In the rows, 128 means zero.
One hidden turn or mirror swaps the rows below in pairs. Which row is each named row swapped with?
ker: [122 127 137 145  92 110 134 145 149 116 133 154 130 124 146 145 103 107
 135 136]
rim: [126 134 161 106 102 148 115 112 130 159 126 112 104 124 136 123 143 106
 152 135]
poki: [120 142 146 105 103 134 110 134 131 153 137  92 106 114 142 129 149 134
 156 137]
Ruro: [134 100 121 111 116 102 138 133 134 104 131 115 109 130 140 125 107 175
 118 139]
kozez: [142 164 170  91 110 118 143 130 125 115 126 129 149 117 138 140 131 109
 126 130]
kabu: [134 142 161 111 107 127 147 114 147 145 141 104 100 117 142 109 149 116
 141 120]
sifu: [161 128 149 123 121 132 132 160 113 147 107 106 149 151  97 134 142 148
 157 113]
binu: [140 142 162 132 100 125 160 126 127 114 115 139 139 142 121 150  88 110
 153 132]
Rak: [142 133 121 122 162  92 148 138 122 129 123 129 119 141 102 121 103 150
 116 116]
reg: [133 140 127 132 117 107 129 134 128 118 144 175 126 147 142 118 126 145
 152 147]
vuz: [126 134 133 129 115  95 116 151 114 109 140 139 151 119 109 152 131 101
 149 148]
nokik: [138 108 127 113  88 135 131 151 134 111 101 102 122 113 121 166 132 119
 116 109]
depo: [131  96 114 116  66 146 124 127 141 114 118 124 127 144  93 136 133 139
 113 141]
Fes: [146 143 116 116 144 102 124 152 103 122 126 129 118 139 153 105 125 118
 136 123]
Kadur: [130 104 110  82  85 121 128 118 119 128 125  97 122 110 111 138 160 128
 130 142]
rus: [140 133 125 125 155 112 154 116 137 134 147 127 123 128  87 104 112 155
 120 110]
dak: [137 125 116  94 125 129 124 157 130 108 120 153 138 121 137  95 120 119
 149 149]
tes: [138 128 116 131 159 129 153 147 148 147 126 143 142 117 114 103 121 156
 123 128]
tuz: [178 135 142 139 130 120 130 130 125 129 128 147 138 136  99 127 161 162
 151 121]
fav: [140 105  86 136 116 129 124 135 124 114 115 116 114 156 111 121 116 142
  96 131]
mivi: [106 123 138 103  97 105 131 120 149 135 134 109 121 111 108 163 117 104
 107 124]
fiza: [136 117 142 114  85  87 131 133 123 122 133 126 164 154 131 138 115 114
 105 129]
zod: [ 98  93 117 125 105 158 120 135 119 108 138 115 112 117 127 130 144 132
 140 149]
bifu: [156 111 122  81 142 139 122 124 110  95 119  94 119 131 106 141 129 153
 131 129]
Lozok: [ 96 125 126 130 100 123 133  94 147 151 144 118 136 120 103 157 115 101
 133 137]
nalo: [127 128 104 113 118 142 131  95 110 118 121  96 100 158 120 129 114 142
 118 145]
kufe: [142 134 147 104 101 148 123  93 134 145 134 102 111 110 147 126 152 129
 142 144]
Geki: [127 133 107 129 113 126 142 146 121 106 112 104 108 110  98 115 145 156
 100 148]
Ladu: [163 117 151 132 141 151 136 130 114 140 100 119 125 151 100 136 141 149
 155 110]
Mulad: [147 157 141 127 156 127 141 124 152 138 141 124 127 120  95 104 117 143
 104 132]
buge: [129 127 140 151 116 139 148 155 102 118 120 147 162 146 119 109 140 123
 131 131]
zuzi: [153 126 113 139  98 155 162 103 146 103 106 100 117 131 107 137 138 134
 118 114]
Pezi: [113 100 115 107 107 134 118 128 157 154 142 121 155 113 106 152 135 102
 121 138]
bidek: [131 129 118 146 149 121 163 121 132 140 120 126 127 139  86 108  99 155
 135 128]
pum: [165  98 136 121 138 129 134 124 120 132 127 105 135 156  95 144 147 129
 158  99]
movur: [148 137 122 127 128 117 132 110 128 111 150 131 126 142 130 117 117  88
 167 134]
vogoz: [132 117 140 118 132 132 108 111 156 129 155 112 142 114  87 168 123 114
 126 132]
Zakiz: [187 113 149 122 130 142 137 128 115 136 112 119 152 144 102 127 131 138
 165 123]
deti: [128 115 106 111  98 147 124 134 136 108  98 136 153 124 128 155 161 138
 109 129]
Vom: [146 120 143 103  80 136 106 115 144 137 146 114 109 108 101 116 156 117
 143 148]
nom: [158 139 140 112 128  95 162 147 111 123 118 148 148 123 124 119 142 145
 155 125]
Lezoz: [116 139 139 134  84 130 149  97 133 138 146 132 160 132 135 150 119 118
 117 114]
Rulef: [137 103 109 117 130 140 142 119 122 118 143 113 122 139 106 107  82 156
 145 122]
Lotub: [114 120 138 111 108 111 131  99 153 136 159 119 140 116  92 156 122 107
 120 113]

Swapped with Ladu: rim
Swapped with Vom: tuz
Swapped with mivi: Rak
Swapped with Kadur: nom
Swapped with kabu: pum

One hidden turn or mirror swaps the rows below in pairs. Which row is each named row swapped with?
fut: [159 128 113 104 111 106 131 134 168 112 132 152 168 124 167  89 113 198]
fod: [160 116 116 102  92 115 157 148 126 120 141 140 136 122 180 123 145 201]
konu: [137 131 129 133 114  97 118 141  94  90 176 144 148 135 129  96 141 139]
kapub: [126 145 106 101  96 109 172 119 118 132 175 163 155 120 146  83 148 186]
Zibal: [175 118 140 123 105 127 133 136 128 123 203 159 120 167 159  89 121 148]
gur: [159 120 101  99 106 114 137 141 157 120 129 145 163 126 173  98 119 205]
Zozi: [175 122 116 105 121  73 132 115 148 138 143 160 143 160 142  93 131 184]
gulog: [123 147 105  97  96 112 167 120 121 133 172 165 158 120 149  78 147 185]
duv: [150 120 115  99  95 108 164 152 110 120 145 151 139 121 177 122 153 196]
Gebo: [149 146 111 137 134 103 149 122  95 127 178 142 157 184 129  92 141 160]
Pizos: [163 123 112  99 108 112 135 140 162 125 129 154 162 128 165  94 120 207]
mev: [138 151 121 136 123 101 137 132  80 111 180 147 153 157 126  97 144 147]
Kaz: [162 144 127 134 116 135 134 123 137 138 192 156 152 181 163  70 108 171]
gunam: [152 135 123 112 109  96 106 138 160  94 139 146 165 122 158  90 108 178]
dugag: [167  80 122 120 122 147 132 152 119 124 174 130 152 159 153  76 110 168]
tomog: [174 141 112 139 131 146 127 163 117 105 157 134 144 166 165 104 103 152]
pepa: [156 122 109 103 108 111 140 142 161 118 128 152 166 124 170  93 121 207]
fiv: [146 149 113 141 126 103 140 128  88 122 178 142 159 181 131  91 142 158]
Fos: [120 128 121 107  90 111 172 123 108 126 181 157 156 118 146  84 150 188]
kezu: [125 102 126 106  86 119 153 131 107 118 182 151 154 110 150  85 150 189]
buzav: [176 121 116 136 133 147 124 154 125 112 161 136 152 177 158  88 104 149]
poga: [143  80 139 103  91 128 143 127 110 122 178 148 156 122 153  74 134 184]
lon: [162 149 128 136 116 131 132 164 100  80 168 138 139 148 160 120 127 147]
niru: [158 143 128 132 113 146 139 126 140 131 195 158 147 172 166  72 105 165]
Dopi: [175 120 112 131 134 146 123 164 120 108 160 132 151 175 155  88 109 148]
pigi: [172 125 111 104 119  80 140 116 156 142 148 166 143 159 139  88 125 178]
Suve: [164 155 129 146 116 134 148 161 100  94 171 141 147 157 162 116 123 144]
buz: [141 145 119 132 117  96 135 134  87 103 183 143 152 151 123  97 148 141]
sakiv: [143 159  98  99 104 105 160 122 142 142 163 175 152 128 136  79 134 174]
tos: [123 134 114 105  95 113 173 121 112 131 176 165 155 118 139  92 152 187]
ros: [150 137 118 143 130 111 149 122  97 131 178 140 160 191 135  86 132 172]
mone: [174 135 116 135 132 150 124 165 123 104 155 135 148 165 165 104 105 152]
pemev: [162 126 143 115  98  74 128 114 148 120 164 164 138 139 172  99 132 190]
donel: [166 115 109 100 111 118 144 147 150 124 124 147 156 128 173 107 126 208]
tolat: [142 147 116 135 127 102 144 129  87 111 183 141 152 170 123  96 144 152]
Vabu: [153 126 142 122 118 102 100 136 126  83 163 141 160 124 141 102 122 141]
dobiv: [129 147 101 100  97 109 174 122 130 137 169 172 151 128 139  84 141 185]
vike: [149  80 143  97  98 137 141 132 117 120 177 139 158 119 161  85 130 181]
Papo: [132 159 104 100 105 111 172 119 132 141 171 170 154 131 142  81 139 185]
rodo: [150 129 137 129 110  97 101 134 120  84 169 151 158 127 131  91 125 141]
mip: [162 149 126 136 113 134 130 166 111  91 165 132 131 154 167 124 122 150]
beza: [142 140 114 135 129 103 141 129  91 109 179 140 155 176 120  96 144 154]
rezuf: [165 122 119  95  93 103 169 149 118 126 140 154 149 118 164 118 150 201]
pemul: [151 152 124 140 113 131 140 167 103  87 170 144 138 152 163 128 135 150]
vodus: [173  80 117 114 113 150 132 147 121 119 172 129 151 160 158  78 116 165]
Kub: [172 123 109 130 131 146 123 163 124 106 159 129 151 175 155  95 103 153]
mot: [153 133 115 116 113  97 105 140 162 104 141 149 168 114 155  89 112 178]
kigur: [166 117 105 100 107 116 148 146 148 125 129 147 151 126 169 112 125 211]
ferop: [158 111 119  99  93 115 163 146 116 112 144 145 143 115 175 117 149 201]
Mit: [181 107 117 122 132 147 124 155 122 114 166 130 152 178 154  83 107 155]

Swapped with Kub: gur
Swapped with ros: sakiv
Swapped with pemev: Zibal
Swapped with dobiv: fiv
Swapped with Suve: rezuf

One hidden turn or mirror swaps the rows below in pairs. Which row is each named row swapped with?
bot: [115 125 159 113 157 106 147 142 118 120 132 116 147  94 134 145 123 141
 144]
vipan: [133 154 101 129 143 147 135 137 109 107 143 120 155 134 154  99 136 118
 138]
ked: [118 119 146 116 158 102 138 130 123 122 130 119 155  99 132 159 121 149
 148]
Zepaf: [143 138 133 118 110 109 142 148 100 153 167 131 109 145 122 109 132 120
 126]
Dogu: [105 130 116 129 140 161 105 107 130 119 141 105 117 146 109  99 117 134
 119]
Kaze: [123 127 101 112 114 114 139 124 118 112 113 135 130 157  81 130 162 134
 110]
keke: [137  99 124  90 134 119 119 121 113 122  84 140 144 124 132 145 124 123
 122]
seki: [124 135 161 111 128 129 153 157 138 140 145 120 160 105 138 136 114 155
 122]
Tila: [120 129 100 116 121 121 140 120 110 111 107 137 136 157  90 139 154 134
 105]
kop: [139  97 112  90 120 135 106 130 146 115 133 117 133 152 133 171 104 133
 142]
Dano: [136  99 119  84 122 135 116 133 141 108 134 120 120 137 135 163  95 135
 147]
Kiku: [125 130  95 114 123 120 138 125 113 111 115 136 123 163  95 132 158 137
 109]
suba: [111 114 113 131 137 161 108 107 134 119 139 111 108 150 104 100 114 141
 124]
venip: [138 132 136 117 112 116 143 142 102 150 164 128 100 138 130 108 134 112
 125]
Vos: [135 147 102 125 146 142 144 140 104 113 147 121 164 127 153 101 145 119
 146]
dob: [121 135 102 120 127 122 132 121 114 108 107 146 126 159  91 137 157 142
 109]
sobov: [126 139 152 112 135 129 147 150 144 137 156 118 158 101 140 131 103 152
 117]
giz: [137 136 133 123 110 115 138 138 105 154 169 126 106 137 119 108 142 116
 124]
pepaz: [112 115 110 129 139 160 115 100 133 125 140  95 119 147 109 104 109 137
 117]
Bik: [142 141 136 112 110 118 132 140 104 154 165 133 101 148 131 116 138 114
 132]
Dazap: [112 102 124  97 106 135 118 140 136 119 113 104 159 161 124 136  98 156
 143]
tiviz: [114 100 125  96 103 129 114 140 137 113 116 117 157 163 130 144 104 158
 123]
zinis: [108 117 154 111 155 103 148 139 125 121 131 110 154  96 136 146 132 141
 143]
pez: [143  96 117  85 129 132 110 136 147 119 132 118 125 148 138 166  99 141
 140]
losu: [139 128 160 135 120 120 151 111 145 159 126 119 123 129 140 138 127 127
 157]
gutog: [139 118 160 108 123 124 146 115 145 158 118 126 118 126 143 132 121 127
 160]
mosur: [148 103 117  95 122 131 109 134 144 116 132 122 131 147 142 176 105 145
 141]
pur: [130  98 117  95 125 132 123 128 103 117  83 143 134 129 132 145 123 114
 111]
Koro: [ 99 120 162 107 153 114 145 133 117 120 134 116 146 100 132 155 127 142
 139]
dibe: [128 134 146 112 129 134 144 159 137 139 136 126 171  95 134 124 106 150
 127]
mul: [142 141 140 128 103 116 140 139 102 153 169 136 108 144 132 115 128 116
 131]
lem: [109 123 113 135 132 158 107 106 136 120 146 110 116 155 111 104 110 142
 120]
bok: [141 139 137 121 108 120 134 137  98 154 172 121 110 141 130 117 139 113
 129]
Tefa: [103 107 118  96 114 126 118 137 137 100 117 111 160 170 134 140 101 151
 131]
filar: [125 154  96 128 141 137 149 137 104 107 142 127 157 129 157 109 141 121
 144]
Zirog: [122 131 103 113 129 117 131 118 114 111 106 136 130 149  90 129 167 141
 104]
luped: [101 107 127 101 102 128 121 135 135 110 114 108 157 160 135 145  99 160
 130]
kozam: [125 146  98 130 142 140 139 143 109 108 145 133 152 134 160  97 135 123
 143]
Lodil: [110 120 112 134 131 158 106 103 135 126 144 111 106 143 108 107 109 138
 117]
mer: [125 150  98 126 143 143 145 141 103 104 147 123 156 127 153 100 135 121
 137]
Tifa: [127 124  98 121 128 112 137 121 117 113 108 138 129 160  95 131 162 137
 105]
noruz: [123 136 145 111 126 130 145 151 138 142 148 124 168 104 147 138 104 154
 116]

Swapped with luped: noruz
Swapped with losu: pur
Swapped with sobov: Tefa
Swapped with keke: gutog

